(in the rows, 100 means zero)
Each path below is one point turned by a fixed rotation once a step. After each direction that follows a path, write how fast that rotation turns it, in deg/step (0 if it stays still).
Each turn is a multiple of 5 degrees from 10 to 175, or 0.
Each row of a path follows its step; steps can be skipped.
path 1
step 0: [117,  93, 136,  86,  71, 136,  89,  71,  75,  54,  90,  96, 129, 115, 106,
 112, 101, 134, 105,  95,  55,  87, 116, 123, 106, 138, 101, 112,  50, 107,
  67,  98,  84,  96,  85, 115,  76]
step 1: [ 70, 103,  77,  84,  87,  97, 111, 111,  64,  73,  63,  96, 136, 105, 101,
  82, 119, 114, 136, 115, 107, 163, 111, 109, 127,  92, 141, 126,  61, 124,
  98,  78,  89,  77, 108, 123,  98]
step 2: [129, 106, 105,  77,  88, 102,  66, 127,  98,  93,  71, 105, 151,  88, 118,
  85,  84,  96, 137, 117, 134, 110,  92, 129, 159, 109,  82,  89, 128, 111,
  99,  79,  75, 139,  93, 122, 107]
step 4: [107,  96,  78, 130, 113, 108,  78, 112, 125, 130, 109,  59, 113, 115, 100,
  63, 112, 122, 104, 149,  78, 122, 108, 104,  98, 138, 115,  84,  67, 122,
 149, 112,  75, 116, 108, 119,  66]
step 5: [129,  84, 108, 136,  93,  69,  86,  83, 105,  84,  99,  80, 149, 124,  83,
 136, 150,  90, 119, 147, 106,  77, 120, 110, 117,  85,  85,  93,  77, 115,
  96,  98, 108, 131,  89,  96,  72]
step 8: [100,  52, 128,  86,  96, 127,  87,  90,  93,  60,  89, 112, 151,  89, 103,
  92, 133, 130, 110, 121,  88,  97,  87, 128,  84, 130,  74,  74, 101,  72,
  74, 112,  64,  96,  92, 139, 109]
step 10: [125, 109,  75,  90,  95,  76,  74, 118,  77,  99,  68,  68, 116, 122, 116,
  86, 127, 100, 103,  93, 132, 135, 117, 108, 147, 107,  87,  82,  70, 111,
 107,  58,  43, 113,  87, 106, 100]
step 11: [134, 109, 105, 132,  91, 122,  97, 120,  87,  77,  90, 105, 124,  93,  90,
 128,  88, 123, 153,  87, 116,  59, 106, 145, 127, 127,  92, 126,  85, 123,
 124,  97,  64, 139, 101, 106, 108]
step 12: [111,  89, 106, 116, 146, 131, 107, 119,  76, 119,  83,  81, 110, 134,  73,
  69,  84, 121, 122, 126,  84, 121, 106, 117, 114,  94, 119, 120,  77, 122,
 118, 137, 104, 122, 131, 148,  68]
step 13: [ 89,  69, 119, 126,  91,  80,  69,  93, 120, 108, 102,  78, 142,  76, 112,
  67, 131,  90, 122, 150, 107,  99, 109,  96, 111,  88, 113, 106, 110, 111,
 111,  96,  94, 142,  70, 135,  47]
Directions:
[ 93, 105,  99, 100,  95, 106, 107,  95, 108,  84, 104, 102,  92, 106,  86,
 107, 108, 110, 102, 113, 103, 104,  88, 109, 101, 109, 106,  94,  98,  98,
 105, 111, 101,  92, 112, 108,  91]
95
[ 89,  99,  97,  94, 101,  91, 100,  93,  88,  89,  98, 100, 107, 100, 105,
 102,  91, 106,  98,  76, 107, 104,  99, 105,  93, 107,  88,  93,  99, 104,
  94,  95,  93,  89, 105, 107,  92]
40
[ 96,  92, 103, 105, 102,  92,  94, 104, 108, 106,  94, 101,  95,  99,  84,
 104,  97, 106, 116,  96,  94, 105,  98,  87,  95, 105,  95,  86, 104, 118,
  98,  96, 111, 110, 101,  99,  96]
40
[ 95,  97, 101, 116, 102,  99,  99, 101, 106, 103, 112, 100, 101,  87, 109,
 104, 110, 111, 111,  88,  98, 110,  92, 112,  97,  96, 106, 108,  95, 105,
 104, 102, 103,  90,  95,  99, 115]
140
[ 97,  91, 106,  90,  85, 101,  95,  96, 107,  97,  88, 121, 107,  98,  97,
  92, 100, 100,  89,  98, 100, 107,  99, 100,  98,  99, 110, 110, 102, 106,
  97, 101, 112,  97,  91, 113, 103]
55
[105, 108,  96,  98,  87,  83,  92, 100,  98,  92,  94, 105,  97, 111, 111,
 104, 113,  98, 111,  97,  93,  96, 111,  96, 110,  99, 110,  97,  97, 102,
 103,  94, 106,  89, 109,  91, 101]
80
path 2
step 2: [131, 100,  97,  67, 127, 107,  88, 101, 131, 125, 108,  92, 130, 126, 108,
  80, 112, 113,  87, 124,  94,  95, 113,  65, 104, 101, 121,  58, 107, 136,
  96, 102,  89, 123, 157,  82,  64]
step 3: [142, 120, 111,  75, 104,  94, 109,  96,  99,  64, 126,  62, 108, 131,  88,
  64,  74,  66,  78,  90,  99,  96,  68,  91,  92, 115,  44, 121, 115, 107,
  91, 122, 104,  96, 120,  80, 112]
step 4: [124,  77,  68,  95,  86,  67,  73,  93, 105,  85, 129,  81,  40, 115,  99,
 100, 108, 107,  80,  90, 122,  73,  89,  72, 111,  69,  93,  46, 100, 124,
 106,  92, 104, 136,  82,  89, 110]
step 6: [ 96,  62, 136,  92,  93,  70, 138,  96,  68,  90, 131, 120,  86, 123, 131,
  91,  95, 110, 107,  93, 152, 119,  77,  98, 125,  95,  95,  85, 117,  86,
  71, 112,  73, 114, 134,  71,  92]
step 7: [109,  97,  74,  79, 112,  99, 116, 117,  87,  71, 137,  96,  75, 126,  85,
 116, 115,  95, 137, 108,  78,  86,  87,  85, 137,  90, 105, 103,  80, 107,
 125,  98, 123,  99, 161, 138,  65]
step 8: [123,  64, 110, 101, 115,  84,  91,  75, 108,  95,  97,  61, 124, 110,  79,
  85,  56,  93,  93,  87, 105, 128, 130,  98,  98,  99, 108,  55, 105,  73,
 125, 101, 120, 107, 162,  85, 107]
step 9: [ 89, 123, 122,  87,  96,  66,  66,  90,  92,  80,  96,  55,  60, 143, 121,
  96,  95,  96,  56, 114, 131,  97, 102, 118, 128,  95,  63, 130,  87, 115,
 113,  92,  91,  95, 133, 119, 100]
step 10: [111,  95,  77,  72,  97,  69,  85,  40, 114,  81, 109, 115,  66, 121,  84,
 129,  64,  89, 134, 109, 102,  81, 103, 121, 102,  44, 111,  94, 115,  82,
 122, 108,  84, 100,  86,  81,  85]
step 11: [ 96,  95, 107,  77, 104, 123,  63,  97,  73,  96, 100,  99, 130, 115, 135,
  89,  98, 136, 101,  91, 117,  84,  87, 125, 113,  79, 114, 108, 142,  73,
 126,  61,  88, 152, 132,  98,  75]
step 12: [115,  95,  97,  80,  89,  77, 129,  89,  63, 113, 128, 110,  82, 105, 139,
  87,  77,  61,  99, 144, 111,  99, 108, 125, 109, 106,  97, 117, 135,  80,
  86, 114, 155,  92, 125,  94,  74]
Directions:
[103,  95,  95,  96,  85,  99,  95, 105,  91,  98,  98,  99,  81, 101,  99,
 111, 113, 102, 105, 103,  90, 100,  94, 105,  85,  93, 105,  99,  95, 109,
 101, 102, 104,  86, 107,  88,  98]
125
[ 90,  99,  85, 101, 101, 105, 111,  89,  89, 107,  98, 106, 105, 101, 100,
  92, 107, 107, 113, 108, 105, 106,  92,  96, 102,  91, 106, 110, 108,  98,
  87,  87,  92,  99, 107,  97,  98]
70
[107,  97, 103, 104, 104, 101, 107,  89,  96, 112, 101, 101, 107, 106, 102,
 113, 106, 104,  82,  95, 100, 117,  93, 110,  91, 106,  97, 103, 115, 111,
 107, 101, 101, 100, 104, 108,  99]
120
[ 99,  99,  83, 104, 104, 102, 100,  95, 107, 106,  94,  87, 100, 107, 103,
  96,  90,  96, 100,  87, 102,  95, 112,  91,  99, 101,  93, 108,  96, 118,
 102,  99,  99,  90, 109,  94, 113]
65
[ 91,  99, 101,  97,  94,  91,  85,  99, 114, 104,  86, 105, 112, 105,  90,
 106, 104,  98, 111, 110, 111, 109,  95, 108, 107,  98,  90, 100,  97, 100,
 109, 102, 105,  95, 109, 100, 101]
40
